One turn sends every row of this set to another row. A few are shown first. Where does it send the rows asked after them?
fofen: [ 12 -18  11  16   3   1  25  25  -7   5   8   8]
daven: [-14 -15  -4   9 -10   0  20 -16 -20 -24 -33   3]
Duv: [  5 -21 -26  -4 -12  -3  24  -6 -25  -4 -19  10]
desa: [  9  -8 -27 -13   5  -5  11  -8 -16  30 -25  14]
nubu: [-16 -12   3   6  -9   8  20 -15 -24 -23 -33  -2]
bobol: [ 25  -1  -3  11  -6 -21  16  16   0  14   3  -2]
Fizir: [ 14 -16  10  29   1 -12  25  19 -12  -2  -2  10]
gik: [-26   5  10   8   8  -5  10 -25  -2  -9 -41   1]
fop: [13 -2 18 -8  0 -5 10 11 22 20  3 11]
lur: [  5  -6 -20 -14   8   4   8  -7 -20  30 -35   8]
sutag: [18 -3  3  4  3 -8 16 22  6 20 10 -1]
dok: [  6   3  41   0   3  -4   4 -16   4  10  -5  16]
saz: [ 22  10  16  -8  -3 -16   4  -6  11  22   1   2]
dakas: [  6 -17 -23 -10 -12   7  19  -9 -29   0 -29   4]
Nup: [11  7 20 -7  3 -6  9  4 17 18  9 -1]
bulib: [-11  15  -3  -6  15  -4   1 -15  -2  30 -39  -4]
tos: [-15   8  -3  -2  22   0   5 -14  -5  27 -43   2]
kula: [  2 -16  33  13   3   9  20   8  -4  -4   5  13]
Gatiz: [-19 -13  -3  11  -8  -1  26 -16 -14 -26 -26   3]
gizek: [-13  11  -2  -3  17 -10   1 -21   1  25 -41   5]
Suz: [  9  -4 -25  -8   5  -1   9  -1 -20  33 -32   2]
lir: [ 2 -4 33 -1  4 -1  9  5 22 10 -1 15]
zos: [ -1 -14  33  11   1   2  18  13  12  -4  -1  17]
vofu: [ 18 -12   5   2  -6  -6  18  23  12  11   7  10]
pigi: [-26  10  15   3   7   1   9 -25  -3  -4 -39  -7]
tun: [  9 -18  15  12  -4  -1  24  24   8  -4   3  12]
suriz: [  8 -20 -27  -2 -11  -3  19  -6 -28   0 -28   9]
fefa: [  5 -20 -21   0  -9   6  22  -1 -34  -1 -26   5]
Sus: [-27   8   7   9  10   1  14 -18  -4  -7 -42  -9]
Sut: [  8  -3 -24 -10   6  -8   6  -9 -16  30 -34   9]
paze: [-30   6  11  10  14  -5  14 -24   4  -5 -36   2]
Gesup: [-13   9  -4  -6  21  -8   3 -18   2  30 -34  10]
Bigim: [  2 -13  38  22   5  -1  17   0  -9  -5  -8  20]
Vog: [ 1  0 39 -2  4  4 10 -5 10  5  5  8]
varez: [-14  -9  -7   4 -11   5  22 -14 -20 -23 -31  -8]

desa goes to paze
tos goes to varez
fofen goes to Nup
Now these:
Bigim goes to bobol
gik goes to suriz
Suz goes to pigi
zos goes to vofu

One turn sends every row of this set to another row. A few are shown first. Where does it send the rows asked after them?
Tenad: [ -7  11  10  24 -10 -12  -3  -1 -14 -19   6 -21  -6  12 -18  20 -28  -4]
rozu: [ 18  13  18   8 -19 -12  11  -3 -16  17  21  15  13  12  -5  15   9   9]
minod: [-16  -8  -3   9  -6 -12   4  10  12 -25   1  16   5  28 -14   5  10  -9]
gopu: [ -2  -1   5  23 -25  16  25   4  17  26   1   4 -11  19  15 -14 -15  -9]
pomok: [ -2  -1 -12  10   9   3   7   7   9 -14 -18   2   4  38 -27   1  -2 -19]
Pef: [ 14  17  13   4  -2   5   4  14 -15  26  12   5  12   9  13   1  13  27]
zesof: [-15  20   1  20  11  12  -2  12   0  15 -28  22  20  10  -8   4   3   5]
Vug: [-24  -1   6  -9  -1  13  21   1  15  -1 -25  14  -4  13  25  -2 -19  -4]
kup: [ 25  27   5 -12 -21  23   9  24 -21 -15  16  -2  -8  11   6  11 -14  11]
Raba: [ -2  33   0  -8  10  18  21  -5   6  -4  10 -33   2 -11 -19   2 -17   4]
biv: [ -1  15 -14 -10 -38  37  22  -3  -9  14  14   8   8   2 -19  -5   0   4]
lipe: [-20  -9  10  -9  -5   8  16   9   4  10 -33   4  -9  18  15  -4 -24 -12]
bif: [ 27  21   8  -9 -22   0  13  22 -15 -31   9   6   1  11   3  14  -4  -7]
mor: [  6  10  10  24 -11  15  18   7   8  38   7   8 -14  20   1 -22 -20  -2]
Bariz: [ -2   2  -4  15  -6  23  16   1   7  32   1  12  -7  20  14 -28 -15  -3]
kesug: [ -8  19  -6   9 -25  42  35   2  -2  18  18   8  -1   4 -16  -7  -1  -8]
Paz: [-9 29 20 30  7  6 -3  7  9  1 -4 33  7  3 -3 11 -8 -3]
kemus: [ -9  25   2 -12   5  19  29  -4  -6   9  17 -18   2 -13 -35   1 -12   3]
vepav: [-10  23   3  23   4  13  -3  15  -1  -6  -5  34  22   2 -16   7  -1  15]
filip: [21 13 28 10 -3 -5 -3  3 -9  8 16  0 14  0 -1 17  7 21]
zese: [ -4   9  10 -26   3   0  24  24  12  -4 -19 -28  -7   9 -16   6 -19  -7]
vota: [  4  22 -15   2 -26  41  17   8  -1  29  16   3   4   1 -19  -9 -10   6]
sata: [-10  -1   4 -24 -12 -12  16  28   8   7 -17 -21  -9  11 -23  11 -15  -7]
zitog: [ 13  39   0  -2 -18   4  20   8 -18 -36  16   9   8   6  -1   5 -13   3]
fik: [  0  10   3  25  -1   4   5  -6 -21 -23  -4  -7  -6  19  -1  24 -29 -20]
kotu: [-13  -2   7  -9 -11  -2  15   7  22   2 -26   1  -7   3  22  -3 -32  -1]
nokom: [ 11   3   2   3  -4  19   3  -8 -13 -22   2 -23 -11  24 -13  23 -29 -12]
rup: [  0  24  -3 -20  -3  29  23  -2   5   3  11 -31   9  -7 -22  12 -10   9]
romil: [ -9   4   2 -34  -4 -14  20  14   8  -1 -12 -15  -2  -5 -22   0 -21   5]
dar: [ -6  -9 -12  24   4 -11   7   7  -3  -9   6  13   8  36 -23   1   4  -8]

dar goes to vepav
zitog goes to Tenad
Now these:
kemus goes to romil
kup goes to nokom
Vug goes to mor
Bariz goes to vota

One turn sends every row of this set to another row. A few are shown first. Where does it send the rows asked after them?
soguv: [ 43   8  -6  40 -23  -4   4  22 -28  22  -4   7  13 -17   8  18  19   0
 -12 -27 -13   4  -5  -9  -7  -5  -2 -15  -1  13  16  -2]
Mip: [-29   6 -17   0  -8  -6   5  23  -9 -16   1  -8  22 -20 -20   0 -22   9
  -4   9 -14  -4 -10  12 -28  -3 -16 -20 -29  27   5  -3]
Fibe: [-39  14  -4  -4 -10  -5  -1  31 -25 -18   6  -5  13  -5 -30  -4  -1  -8
  12  -2  -9  -4   7   4 -22 -16 -14 -12 -19  29   5  -2]
femez: [  2   7  16 -10   4 -19  20  27  -5  18  13 -10  43 -12   3  14  -7  -1
 -15  17 -16  -2  14 -16 -25   2 -18  -1  -9  44  -2  -2]
Galel: [ 27  14 -42  23 -16   6  -6  33  -2 -41   5   1 -14  13 -18   1  17  12
 -33   2   0 -13  14   8 -22  -4 -21   6   4  36 -11   0]
Tizes: [ 27  19 -14  -3  -3 -13   2  28 -38   3  30  -3 -21   3  39   0  17 -11
 -40  -6   7 -10  -9  -2 -29 -18 -10  15 -11  33  -2   9]
Gevod: [ 20   3 -21  31 -11  -1  -5  29 -20 -37  -9   1 -10  -1 -18  15  29   5
 -39   1  -3 -38   0   2 -24  -4 -19   3   8  21  -9  -9]
kel: [  4   7  15  -3   5  -9  15  16   3  -2  17   7  48  -5  -2  -3   1 -13
  -1 -14   2   2  35 -17 -19 -18 -14 -13 -24  24  -4  11]
Sogap: [ 23   1 -31  32 -19   7  -1  32 -18 -38   4   6 -16   7 -19   3  26   4
 -29  -8  -3 -31  17   5 -27  -6 -25   5  -3  28 -12  -7]
nisim: [-33  19 -16  -3  -4  -5  -4  26 -11 -18  12   3  16 -12 -25   1 -15   1
   4  -6  -6  -5   0  11 -15 -11 -18 -21 -29  32  10   1]
farud: [ 56  -2 -17  35 -27   0  12  24 -23  13   2   4  10  -8   0  -2  12  -4
  -2 -23  -8  25  14  -4 -24 -10  -7 -18  -6  11   7  -6]
kisam: [ 23  15 -33  21  -8  -3 -11  29  -5 -41  -8  -4  -8   5 -18  13  19  12
 -43  11   0 -21  -4   4 -19  -3 -15   4  16  27  -7  -3]
pemig: [ 18   9   2 -18  18 -16  17  20   4   6  22   3  48 -11  -3   4 -16  -9
  -8   3  -6   4  22  -6 -28  -8 -19 -11 -17  35  -6   1]
fovut: [ 46  22  -6  21  -9  -9  -7  27 -26  24   4  -1   9  -6   0  22  15   2
  -9  -8 -14  15 -12  -3  -3  -7   2  -6  23  26  21   2]
zoti: [-12   5  29   5 -10 -13  19  23  -6  11   8  -6  42  -6   5   7   9  -6
  -9   0  -7  -5  26 -28 -16  -8 -12  -3 -16  32   1   8]
Faba: [ 21  18 -17   9 -18 -16   5  30 -26  -2  15  -3 -18  -1  45  -2  16  -6
 -51  -8  18   1  -5 -16 -25 -12 -12   2 -24  25   0   9]
Dip: [ 60  11 -16  16 -12  -5   2  30 -21  15  11  -4   5   2  -8   2   7  -2
   1  -4  -9  38   7   2 -20 -11  -4  -9  19  23  11  -3]
vul: [-36   1  -5  -1 -15  -7   8  27 -23 -17  -5 -17  19 -13 -25  -6  -7  -1
   4  13 -15  -3  -4   5 -34  -9 -12 -11 -19  25   2  -7]
lopib: [ 30   4  -7  11  -9 -16   6  22 -24 -11  13  -9 -18   3  34 -11  13  -8
 -48   2  27  10  -2 -11 -35 -22 -11  -8 -19   7   0   8]
Fub: [ 36   4  -4  -2   6 -12   3  21 -36  -7  29  -8 -21   7  27  -9  16 -11
 -37   4  17  -2  -6   2 -40 -28  -9   5  -6  14  -1   9]

lopib goes to Fub
farud goes to Dip
Galel goes to kisam
Now these:
Mip goes to vul
kel goes to pemig

One turn sends every row of this set to another row. A few are shown first. Where does it send the rows asked after them?
vati: [ -1  14 -30  -5  18 -12 -12  18  11 -13   4  11 -12  -2   4  31   7  24
   5]
Terud: [ 10   4 -26   0   9 -16  -5   3  13   1  20  17 -10  -9  15  34   9  25
   5]
Fev: [-12 -24   8  -5   8 -13   9 -24  11 -12 -38  -1   5   5  32  30 -15  29
 -12]
koro: [ -1 -14   5  -1   1  -5  20  -6   1 -38  -8  -7 -12  -8  29  27  17  40
   1]
bizik: [ -8  24  -7 -12  22 -11  37 -14   8  -7 -40  -2   6 -12 -16  30  13  -9
  -1]
mim: [-15 -23   0   8  -7  -3 -16   4   4 -29 -21 -20   6  -5  14  30  19  16
   7]
bon: [ -8  18  17 -15  -2 -33   5 -32  25   8  -8  15   6 -24   9  22  -2  31
  -1]
vanuf: [ -6  -7   5   7  -1   5  32 -16   7 -27 -19 -27  -2  11  19  48   6  14
 -11]
nirak: [  3  13 -13   0  26 -15  34  -5  16  -4 -46  11   3 -19 -12  25  15  -9
  -2]
fazen: [  4   6 -13  -1   4 -27  39 -26  14  14 -24   9  10 -24  -2  37   7  -5
  12]
Nameb: [ -4  29  -1 -19   1  -1  20 -11  24 -17  -8 -15   0 -16 -24  35  25  12
  -7]
kepat: [  0 -34   8  21  18   2   1  -7  10 -11 -29 -19   7 -15  25  39  14   5
 -16]
Roba: [ -4   6   1 -10  16 -30  34 -35  10  18 -24  14  12 -29   9  30   3   2
   5]
vufi: [  3  14  22  19  17 -12 -14  -4  27   3 -18   8   5 -26  -6  13  27   2
 -19]
mabal: [ -8   7  -3 -21  27   4   0 -24  -3   1   7 -16   4  15  10  23  26  33
 -16]
Sasi: [  4 -33   2   2 -12  -3  -3 -16  13 -13 -14   9   5  14  22  13  13  25
 -11]
zipoz: [ -1  16  14  26  18 -20  20 -17  10  11 -32  10  10 -14   2  21  18 -22
  -5]
desan: [ -3  20   7  24  10 -33  24 -15  13   6 -38  16   5 -13   5  23   5 -12
   8]
tuvo: [-19   1   7  -7  22 -11 -20 -26  -5  14   6 -15  12   5  22  24  19  27
  -5]
Koraz: [  2  14 -18  15   4 -14 -17  10  13  -2  13  16  -9  10  10  27   8  13
   5]
vofo: [-13  12  12   4  35  -1 -11 -11  -9  -5   2 -19  -1   6  19  20  31  25
 -13]

Fev goes to kepat
desan goes to nirak
mabal goes to tuvo
Now these:
bon goes to vufi
Terud goes to Koraz
koro goes to Sasi
bizik goes to Roba

One turn sends every row of this set to another row. A few are shown first. Where does it send the rows asked after them?
Gira: [-17 -13  13  -1  -4 -17   4  18  -1  10   5 -25  18 -11 -27 -27  16]
Sovu: [-17 -15  21  -7  -1  -6  10  -4 -18  13  13 -27  12 -12 -30 -21  14]
Nalop: [  3   1  16   4 -15 -18  44  -3  -8  15   1 -16  -3   0 -33 -13  -3]
nota: [-14 -10  18  -5  -3  -8   9  -3 -15  14  15 -24  18  -5 -30 -23  11]
zapi: [ 11  -4   1  -6   2  -5 -11   9  -2 -25  10 -25 -17  -3   7  16   2]
gumor: [ -5  -1  24  -2  -8  -9  28 -14 -21  18  12 -21   6  -2 -31 -14   3]
Kivu: [ -8 -11   1   6 -12 -23  23  24   8   9  -6 -14  17  -6 -31 -27   7]
boka: [-19 -25 -15  15  -5  20  17  16  -6   0 -14  17  -4  -4  18 -11   5]
kunu: [ 10   2 -16  -1   8  23 -18  13   4   7   4  -4  -4  -5   1  14  19]
Vav: [-24   0   3   6  -9  -1  17  11  20  -6 -24  27  -4  -8  11   3   4]
nepod: [  3  -6 -10   2   0  39   0  16   8   2  -8  20 -11   4 -13  -8  15]
vipom: [ -7 -12   4   4 -13 -24  20  29  12   9  -4 -20  14  -9 -25 -24   9]
nasi: [-17 -14   8   0  -4 -15   9  14  -4  10   7 -20  23  -6 -31 -29  13]
sem: [-17 -20   9  -3  -5 -14   8  17   1   9   6 -27  18 -10 -29 -25  15]
Fuzil: [ 26   6   2  -6  -2  31  -7   7  -1 -15   3  -7 -20   3  -7  -5  21]
Nava: [-16  12  18   8  -2  -6  24  -9  12 -12 -24  15 -24 -18   9   2   7]
fave: [  1  -5   7   6 -21 -25  39  20   6  12  -9 -11   3  -2 -26 -14  -3]
vimot: [-17  -9  25  -6   0 -10   9  -3 -19  15  12 -22  15 -10 -26 -22  14]
Tep: [ 13  15   8  11  -2   9   4 -11  -9 -18   0   1 -33 -12  10 -11  29]
zudof: [  6   3   8  22 -12  15  15 -14   2 -14 -20  21 -24 -11  10 -18  19]
puso: [  0   1  20   2 -18 -17  44   0 -11  17  -1  -9  -1   0 -25  -8  -3]
Ragud: [ -9  -2  29  -4  -8 -10  28 -12 -22  20   9 -14   1  -4 -27 -10   4]
neb: [-20 -11  12  21  11  -6  12 -16   9 -20  -4   5 -34 -11   8 -15   4]
nebup: [-21  -5  -3  -3  -5   9   0  24  19   0  -6  13  14  -3  17   8   5]
Paza: [ 15  15  -6   1   7  14 -11   2  -9  -7  10 -11 -23  -8   3   3  30]
nipuv: [-12   3   7 -10   0  15 -12  19   8   0   9 -14  11  -4  20  12  13]
voki: [-22 -16  -8   8  -3  25  10  18  -3   2  -9  13   0  -9   4  12 -18]
dolu: [ -1  -7  -3  11   2  30   7   2  15  -3 -16  27 -21   1 -14 -18  18]
Muta: [ -3  15  20  -8   6  10  -5   0   1  -7  11 -26  -8 -12  19  12  14]
tesad: [ 20  -8   2  -1  17  -6  -3 -11  -9 -11  -9 -26 -27 -10   5  11  15]
fuson: [ 25   5  10   0   1  20   0  -8   7 -21  -8  -1 -33  -2 -10 -14  24]
vade: [  1 -10   5   6 -24 -23  42  19   7   9  -7 -10   0  -1 -28 -12  -2]
Lav: [ 10  -1   6  10   3  20   7  -8  15 -13 -16  16 -32  -2 -13 -22  23]
kogal: [  0  -7   0  11  15 -15  15 -17  -3 -12 -15   0 -41 -10   5  -4  20]
zopuz: [-18 -16 -10  21   6  -4  24  -2  -3  -6 -17  20 -27  -6  10 -16  16]
pifiv: [ -1 -10 -11  -8  -6  15  -6  25  -6  -9   2  -9   1  -5   4  25 -11]
bipeb: [ 14   0  -9  -5  -2  42  -9  19  -1  -4   3   3 -10   3  -9  -3  16]
geker: [  5 -13 -13  10   0  27 -10  11  16   9 -15  13   5  -4   0   6   9]
zun: [  1  -5  11   6  10 -15  -2 -11   7 -29   7 -20 -33  -6   9  -4  10]
dabe: [ -5  22  27   2   5  -2  13 -16   2 -13  -8 -11 -25 -20  13   6  11]
gapud: [  0  -5  18  -1 -18 -16  45  -3 -12  16   0 -10  -8  -1 -29  -8  -2]
Lek: [ 17 -15  -3  -4   6  17 -10   6 -11  -5  -4 -29  -2  -8  10  15   5]
Tafot: [-33 -17   2  21   5  14  18  -3   6  -5 -12  16 -17 -12   5  -9 -10]
Sivuv: [  1 -12  -1  22 -10  23   7  -4  17  -1 -26  27  -4  -7   5  -9   8]
dofe: [ -7 -17   1   3 -16 -21  23  27  13   7  -3 -20  12  -8 -27 -24  10]
Keto: [ -1 -25 -10   5  -4  30   1  20 -12   0  -8  -8  10  -5  18   4   1]
raf: [-10  -5  24  -5  -8  -8  30 -14 -23  17   9 -17  -2  -5 -30 -10   6]
dutil: [  1  -2   7   9 -18 -24  40  14   5  10  -8 -11   3  -2 -32 -17  -1]

zapi goes to zun
Nalop goes to dutil
Now these:
sem goes to Sovu
nepod goes to bipeb
Paza goes to Tep
vimot goes to Ragud
boka goes to Keto
Vav goes to nebup

